(in the rows, 128 means zero)
Each named turn below is shown by a few rows before and after it. Which turns, in which order, take the first row of each later pair to the second? The first pair is answered.
turn G:
[101 107 134 132 125 158 150  85 127] => [124 112 147 109 165 140 167 110 128]
[103 132  86  17 159 156 157 126  94] => [164 128 135 119 187  50 169 208 141]
[149 136 126 117 155  84 123 169 140] => [128 133 116 172  95  96  96 133 139]
turn C:
[134 103 155 145 126 117 146 110 111] => [142 110 151 152 121 113 136 114 115]
[166 138  87  69  97 142  90 189 116] => [118 150  65  95  89 129  60 153 121]
[155 118 128 120 154 121 131 125 155] => [149 126 118 141 147 108 118 134 158]
[ 69 138  98 155 110  91 122  94 139] => [ 87 119 133  91 150 129 186  93 122]
turn K:
[110 116 118 130 127 142 138  92 130] => [117 136  97 133 122 132 111 107 136]
[109 140 110 138 130 128 101 138 134] => [141 133 126 139 113 138 114 153 126]
[119 144 109 155 122 110 118 114 128] => [145 141 122 160 107 114 124 132 128]
[197 124 148 131 100 155 137 158 111] => [137  99 159 121 151 163 187 104 117]
Then:
(2 to 3 turns a pair)
[148 125 111 141  87 151 113 138 106] => [ 99 106 118 131 123 155 145  97 114]
K, K
[ 98 120 140 135 110 154 144 103 129] => [154 131 150 123 124 132 140 168 139]
G, C
[174 141 117 223 127  99  77 141 147] => [149 150  93  56 191 176  99 116 104]
G, G
[ 89 111 175 176 146 114 168  77 151] => [110  99 188 170 119 144 178  76 143]
C, G
[ 94 145  62 142  65 126  79 102 130] => [175 155  86  56 101 152 110 175 112]
G, K
[106 105 154 117 118 174 153  82 129] => [145 120 144 165  70 154 114 119 136]
G, C, G
[ 89 105 116 104 154 130 169  72 131] => [118 125 105  89 190  80 146 134 135]
G, K, C
[134 133 132 153 124  88  98 140 130] => [112 127 130  97 131 146 125  95 110]
G, C
[104 132 103 134 118 124 121 105 146] => [115 128 110 155 125 105 119 121 152]
G, G, G
[ 91 109 122 127 114 138 131  97 129] => [155 114 145 131 100 136 133 152 129]
C, C
[170 129 112 138  86 139 128 125 119] => [172 130 113 118 153  99 143 148 131]
C, G, G
[106 100 115 165 145  98 109 101 132] => [159  98 133 177 109 108 114 137 128]
K, K
[111 138  96  48 147 159 105 126 113] => [119 147  96 136 164  69  81 159 149]
G, C
[152 112 145 125 102 137 146 105 121] => [132 111 142 101 132 133 151  93 125]
C, K, G
[120 140 133  54 190 142 180 129 114] => [168 123 175  97 172 121 205 158 132]
C, K
[137 128 166 106  82 172 146 113 107] => [ 87 157 113  95 103 150 100  96 108]
K, K
[132 126 127 184 102  93 103 144 147] => [112 120 111 106  82 176 123 100 109]
G, K, C
[166 116 157 138 154  91 153 168 129] => [102  98 158 164 143 114 168  88 128]
K, G, C
[164 147 153 109 147 116 185 191 134] => [150 143 163 179 108  98 179 168 146]
C, K
[ 74 101 138 145  67 157 136  90 102] => [108 102 161 199  77  99 135 132 126]
G, G, G
[167 108 143 129  95 145 130 172 112] => [121 112 113 149  70 147  98 128 113]
G, C
[127 146 116 100 133 149 122 140 114] => [154 130 152 128 130 145 153 146 129]
C, G, K
[104 104 125 127 119 132 118  86 112] => [152  89 158 124 134 122 143 129 118]
C, G
[120 112 135 146 152 100 122 178 130] => [116 106 134  95 122 167 132 154 100]
G, G, C
[ 83 147  87 118  91 166  87 104 118] => [148 145 127 150 159  82 111 196 155]
G, G
[112 159  96 109 159 105  79 142 125] => [156 156 113  93 146 127  93 171 115]
C, K
[138 120 114 200 145  58 169 136 163] => [104 105 120 187 137  95 195  82 154]
C, C, G
[ 96 107 179 146 176 132 179 130 153] => [ 62 122 140 187 103 144 120 102 148]
C, G, K
[105 123 113  76 148 143 112 113 134] => [166 116 144 143 118 107 110 172 152]
C, G
[ 79 147 105 135 171 112 101  83 142] => [122 139 117 186  91 124  81 101 142]
K, K, C
[108  96 103 111 149 151 144 125 130] => [118 118  79 124 120 137 103 146 131]
K, K, C
[168 150 121 194  86 101  53 176 109] => [ 92 106 142  68 187 179 159  85  86]
C, C
[102 112 139 161 129 119 148 104 140] => [ 84 131 105 115 141 126 119 102 129]
K, G
[119 102 153 140 105 138 167  94 110] => [ 93 108 140 138 128 122 159  85 118]
C, K
[119  90 186 121 125 185 218 112 121] => [138 105 181  97 188 130 204 165 130]
G, K, C
[138 137 145 186 179  83 114 152 140] => [106 138 106  99 121 190 100  95  94]
G, K, G
[129 143  85 112  88 129 101 133 107] => [106 142  75 129 125  97  98 125 127]
G, G, C
[ 88 147  94 118 166 137 129 108 130] => [126 141 114 125 191 116 143 146 141]
G, C
[165  93 135 107 126 157 135 124 144] => [131  89 130 120 151 136 145  98 150]
G, K
[132 153  59 120 154 117  87 144 133] => [111 135  67 153  95 155  96  98 127]
K, G, C
[129 170  95 111 121 138  65 124 121] => [191 147 146 106 128 149 120 169 122]
G, K
[ 76 132 102 156 186  78 142  93 163] => [136 141 113 186 152  52 123 149 171]
C, C, C
[ 80 117 105 124  98 134 135  91 101] => [136 123 122 137  63 142 127 134 101]
K, K
[ 98 154 121 172 165  74 123 147 136] => [ 61 156 101 141 157 113 118 104 118]
K, C, G
[ 83 132 103 144 114 143 106  95 137] => [143 142 124 165  94 129  92 152 143]
C, C, C
[132 126 139  91  88 169 131 117  80] => [160 143 142 144 120  79 110 180 116]
K, G, C
[ 93 110 155 156 141 164 159  77 130] => [149 115 170 182 158 117 158 148 151]
G, G, C
[128  99 129 149  76 119 156 136 136] => [ 83 117  97 143 102 106 129 112 146]
K, K
[ 82 148  89 108 122 136  94  97 120] => [141 143 120 163 125  83  99 162 147]
G, C, G
[121 150  99 102 130 144  98 123 115] => [118 141 106 114 112 158 104 113 114]
K, C, C
[123 172  96 144 126 111  82 153 136] => [ 98 151 111 174 150  93 107 138 151]
C, G, G
[ 89 116 106  95 128 158 143 104 109] => [157 127 123 113 148 109 136 185 126]
K, C, G
[ 73 159  93 158 105 118  75  81 123] => [107 159 112 194 126  69  81 128 143]
G, G, G
[ 75 149 110 116 189 127 107  91 157] => [156 144 148 127 194  99 126 168 169]
G, C, C
[142 101 159 147 132 134 146  80 129] => [146 101 152 134 114 152 139  78 115]
C, G
[133 121 113  60 162 122 145 105 112] => [194 114 144 138  96 109 137 149 130]
C, C, K
[164 120 136 148 150 103 139 154 144] => [137 139 102 148  93 133  93 123 131]
C, G, K
[153 107 145 125 105 127 129 144 130] => [122 107 134 104 108 148 128 108 119]
C, K, G
[135 154 114 132 137 104  87 158 139] => [ 91 143 108 102 142 145 105 103 124]
G, C
[142 105 171 140 127 142 174 125 133] => [ 85 133 123 162 140 104 117  97 149]
C, K, K
[ 82 116 134  92 128 143 143  74 133] => [168 103 184 140 111 117 155 148 149]
C, G
[140 127 141 170  99 105 116 151 141] => [ 98 105 149 112 144 143 166  99 128]
C, C
[163  90 124 151  96 169 140 159 109] => [124  86 117 179  92 164 139 123 114]
C, K
[106 131  99 135 110 142  97 109 130] => [128 135 114 165 118 114 102 134 143]
G, G, G
[111 139 108 144 126 103 104 127 142] => [115 138 104 109 151 109 112 127 133]
G, G
[ 74 117 142 160 174  71 137 122 139] => [ 95 111 151 205  88 104 128 111 130]
C, C, G
[138 101 147 121 133 153 146 105 133] => [116 105 136 128 124 152 136  92 131]
C, G, K
[138 105 164 153 118 152 154 116 119] => [ 84 126 128 118 146 138 133  89 117]
G, K
[121 127 134  98  86 183 132 102 107] => [153 137 125  71 106 170 124 141 108]
C, C, G
[ 76 141 100 159 119 117  99  91 135] => [173 116 159 173  95 138 149 159 130]
C, C, G
[190 126 147  87 174 115 160 188 132] => [171 105 168 144 186  91 181 165 149]
K, C, K
[125 116 110 119 170 125 111 125 137] => [130 123 101 134 127 141  89 125 132]
K, G, G
[ 89 137 137 172 106 116 139  70 144] => [131 179  93 122 100 105  71 136 130]
C, K, K
[172 148 125  96 141 104 104 184 124] => [173 107 173 162  92 133 156 136 130]
G, K
[ 61  97 161 218 164  79 174  77 161] => [ 52 150  87  64 226  90 118 114 132]
K, G, G
[ 93 120 135 145 133 107 132 108 131] => [136 130 136 149  98 108 120 151 126]
K, K
[177 120 163 114 107 141 150 155 112] => [106 111 152 109 112 163 159  85 110]
G, G, K
[144 125 145 159 123 121 164 156 104] => [146 124 138 121 141 133 171 153  94]
G, G, G
[ 90 111 139  92 174 107 140  81 137] => [160 103 171 179 103  90 133 124 148]
C, G
[125  97 145 113 118 150 160 117 129] => [145 106 142 120  88 152 141 133 128]
C, G
[ 96 141 124 103 204  95 135 121 140] => [122 157 103 173  88 107  72 129 132]
G, G, K
[187 155 109 119 118 128 132 166 114] => [114 157  83 155  94 128 106  99 116]
G, C
[100 131 114 120 108 149 120 106 122] => [118 120 136 103 162 125 154 130 135]
C, G, K
[111 146  87 116 103 159  75 122 114] => [146 136 110  65 140 166 113 147 109]
K, C, G
[152 128 147 185 104 102 125 153 140] => [118 106 153 186 120 108 154 106 141]
K, C
[146 101 178 105 178 139 204 135 132] => [ 79 112 144 183 166  92 160  89 152]
G, K
[134 159 111 134 132  94 116 184 107] => [149 125 156 150 115 129 179 158 103]
C, K, K
[124 119 153 190 113 116 149 122 148] => [138 114 154 117 107 177 171 119 117]
G, C
[200 132 126 107 120 130 127 182 102] => [189 121 142 170 105 102 127 172 114]
K, C
[155 137 118 158 117 107 106 166 135] => [106 133 105 109 111 167 121  98 110]
G, C
[118 126 132 132 166 114 146 136 154] => [136 119 146 141 148 128 162 137 145]
G, C, C
[154 124 137 132 128 124 126 168 116] => [144 118 137 162 110 127 122 151 118]
C, K
[103 115 120 147  93 119 140  70 155] => [104 115 117  91 118 139 158  71 141]
K, C
[ 74 130  86 145 129  98 116  92 134] => [178 115 144 106 138 116 165 174 123]
C, C
[165 149 146 147 116 129 131 152 103] => [130 126 163 158 127 135 163 108 109]
K, G
[133 139 111  81 132 131 113 156 117] => [133 121 139  83 141 146 155 134 119]
K, K
[131 138  97  73 113 148 110 145  94] => [159 139 106 103 120 113 105 186 105]
C, G
[129 127 102  99 114 162 153 104 109] => [159 113 133 119 144 129 180 141 127]
C, K, G
[106 115 137 136 144 124 149 100 140] => [100 138 107 128 127 121 109 107 132]
K, K, C
[ 90 141 132 201  77 113 128  86 127] => [ 98 175  81  83  97 145  89 106  96]
G, K
[187 109 158 180  97 120 151 161 131] => [105  93 158 162 132 143 184  74 126]
K, G
[151 100 180 182 111 106 132 169 128] => [109 107 159 206  96 106 112 134 129]
C, K, K
[ 99 127 121 200  80  85  97  76 105] => [149 145 119  70 196  68 113 161  96]
G, G, K
[ 93 105 150 120 188 117 175 104 147] => [105 132 118  80 199 106 135 134 142]
K, C
[171  99 154 130 123 128 189 137 134] => [146  97 134 117  93 167 178 102 115]
G, G
[186 124 136 106 114 135 131 158 117] => [ 87 133  96 120 119 127 102  76 116]
C, C
[115 155  64 127 129  86 121 132 167] => [142 143  76 134  62 138 118 130 153]
K, G
[151 116 137  93 111 151 152 143 128] => [ 88 122 111 134 117 125 124  98 142]
G, C, C
[128 140 107 129 138 122  96 138 131] => [151 121 137 157 120 126 127 136 135]
K, K, C
[112 138 132 179 117 102 104 137 123] => [119 114 164 117 157 143 166 128 111]
C, C
[ 93 116  97 126 130  79 129 140 169] => [ 89 117  89 107 143  85 136 142 166]
G, G, G
[126 136 125  90 138 143 128 136 121] => [155 137 143 127 103 135 126 154 125]
C, C, K
[100 136  95  92 119 144  80 116 114] => [148 106 157 108 170 117 144 163 131]
C, G, K
[102 116 132 125 126 148 144  85 127] => [110 146  93 104 138 118  96 117 127]
C, K, K
[150 135 124 136 137  97 131 167 139] => [135 128 131 108 159 120 157 150 130]
C, C, C
[104 125 157 125 109 162 158 104 100] => [105 164 114 124  95 138  96 130  99]
K, K
[116 119 125 116 136 145 149 120 122] => [114 123 124 127 155 114 136 132 130]
G, K
[ 92 124 133 166 150  91 127 107 147] => [104 144 105  85 163 125 107 119 123]
K, G, G
[116 159 134 149 145  95 109 135 122] => [141 164 125 120 118 128 102 142 104]
G, G, K
[126 139 108  84 152 128 122 141 113] => [106 138 100 144 145  90 108 133 138]
G, C
[118 121 140 107 166 124 148 122 136] => [140 122 141 166  98 122 121 128 139]
C, G
[ 92 115 123  82 151 163 126 112 145] => [102 123 119  78 166 141 115 140 146]
C, K, K
[126 134 128 139 108 133 125 119 118] => [134 137 133 144 115 122 125 135 125]
G, G, G
[160 129 126 134 104 138 123 146 137] => [121 139 103 123 114 144 109 116 134]
C, C, K
[136 149 115  67 103 174 123 130 111] => [174 148 126  98  79 158 115 158 119]
K, C
[146  97 155 120 100 192 174 101 112] => [187 121 148 179  89 125 120 168 138]
G, C
[145 140 115 188 116  77 111 138 147] => [105 121 124 195 123 102 139  85 140]
K, C
[ 86 118 117 164 134 124 146 107 139] => [129 147  95 121  95 141  99 155 122]
K, G, K
[106 129 132  99 174 107 145 110 147] => [131 141 129 101 170  96 129 147 149]
C, K, K
[129 145 112 152 152  56  87 164 145] => [163 132 130 174  54 118  98 153 119]
G, K
[ 69  93 124 109 145 132 149  79 111] => [ 94 122  84 121  88 131  82 108 109]
K, K, C
[149 133 138  90 118 212 189 133  89] => [ 46 139 102 132 167 156 171  72 112]
C, K, K
[146 137 120 210  81  88  85 161 156] => [155 144 111  36 153 165 117 165 112]
G, G, K
[138 142  87 163 134 103 125 125 117] => [147 126 108 119 163 129 167 119 104]
C, C
[192 113 177 125 193  91 181 192 152] => [126 165  87 192 115  57  54 169 155]
C, C, K
[107 103 128 112 174 106 140 138 146] => [ 89 103 124 137 154 105 132 111 146]
G, K, C
[ 74 152 106  93 231  82 125 112 162] => [138 150 130 216 121  56  92 153 182]
C, K, G
[147 140 107  80 128 120 106 156 127] => [173 122 143 139  98 120 130 157 139]
K, G
[133 136 128  98 141 153 148 131 122] => [126 148 108  98 136 143 130 132 124]
K, K
[119 121 142 153  95 137 156  86 127] => [149 138 129  69 141 138 150 129 115]
G, K, C
[171 128 154 125 153 106 131 168 129] => [120 117 151  92 180 126 156 121 126]
C, C, C
[113 114 131 107 234  71 164 156 154] => [ 66 113 108  52 205 139 154  94 124]
G, G, G
[119 162  91  95 156 103  83 158 128] => [147 144 109 111  68 168  99 138 108]
K, G, G
[146  90 156 119 156 139 135 150 125] => [134  88 148 138 105 163 120 118 115]
G, G, C
[162 118 146 106  94 177 150 140 111] => [100 133 105 151  76 155 103  99 119]
C, C
[175 119 145 162  90 119 120 162 141] => [119  90 161 145 112 158 171  95 137]
K, G
[ 80 129 125 145  72 145 111  66 119] => [ 94 121 136  91  95 172 134  70 107]
K, C
[ 87 128 125 156 169  87 137 112 147] => [ 87 153  85 145 108 119  86 109 126]
K, G
[109 111 131 138  83 200 162  68 109] => [ 95 139  97  63 193 147 140 108 116]
G, K
[118 102 162 113 107 171 150 117 108] => [109 118 155  94 175 120 137 147 123]
K, G
[135 112 161 158 168 102 154 131 138] => [ 97 146  96 117 126 138  89  99 118]
G, G, K
[164 142 141 140 102 133  88 140 130] => [117 128 152 110 129 168 133  85 123]
G, K, K
[135 106 154  95  99 193 161 139 106] => [125 145 115  84 180 105 114 181 125]
K, K, G
[135 130 140  58 136 189 136 104  97] => [182 145 137  64 120 164 108 161  99]
K, C
[ 47 129 120 148 114  97 101 111 137] => [ 76 148  96  72 127 124  87 136 119]
G, K, C
[101 142 112 182 124  89 114 121 140] => [121 123 126  79 151 162 166 115 105]
G, C
[158 122 145  53 142 177 169 134 104] => [201 145 139  77 137 140 135 188 116]
K, C
[165 115 156  75 146 157 177 152 121] => [165  94 180 149 126 135 191 143 140]
C, K
[115 142 106 129 145 106 126 129 144] => [156 141 122 116 135 117 140 152 139]
C, K, K
[103 153  89 179  76 109  78 112 133] => [143 153 105  78 188  92 119 168 130]
G, G
[159 127 140  98 139 148 145 147 121] => [146 116 152 121 156 131 163 135 129]
K, C, K
[138 130 102 150  71 106  82 160 114] => [104 102 125  67 134 160 156 118  94]
C, C
[158 105 177  99 143 148 183 135 123] => [121 148 105  62 175 113 112 140 121]
K, K, C
[153 124 141 182  80 134 125 124 134] => [106 149  87  84 138 142  95 112 113]
C, G, K
[160 132 178 116 169 119 156 180 116] => [152 138 165 146 164  92 132 183 127]
K, C
[119 137 124 133 109 142 117 117 123] => [128 146 116 122 123 122 102 138 123]
G, C, C
[139 167 108 145  78 124  68 162 118] => [180 137 160 106  95 162 138 179 104]
G, K, G
[141 130 137 124 167 115 133 149 131] => [123 133 126  99 154 143 136 126 123]
G, G, G
[185 101 173 108 143 165 163 157 117] => [185 109 176 129 161 131 157 176 129]
K, C
[110 136 119 184  89 104 109 109 140] => [129 135 121  74 179 110 139 145 127]
G, G
[100 131 118 194 110  92 115  96 153] => [ 94 136  98 109  92 164 110  74 116]
K, G
[164 127 135 114 158 101 113 173 126] => [111  99 145  95 158 154 158  97 109]
G, C, C
[157 126 136 169 100 108 116 163 134] => [118 103 149  98 131 161 169 110 116]
K, G, G
[110 117 133 174 156  73 137 126 145] => [120 107 149 114 188 106 168 125 133]
K, C, C
[108 122 118 143 165  86 116 108 147] => [138 131 103 155 110  94  85 130 142]
G, K
[ 76 150 118 115 165 140 142  71 141] => [101 143 141 180 161  93 140 107 166]
G, G
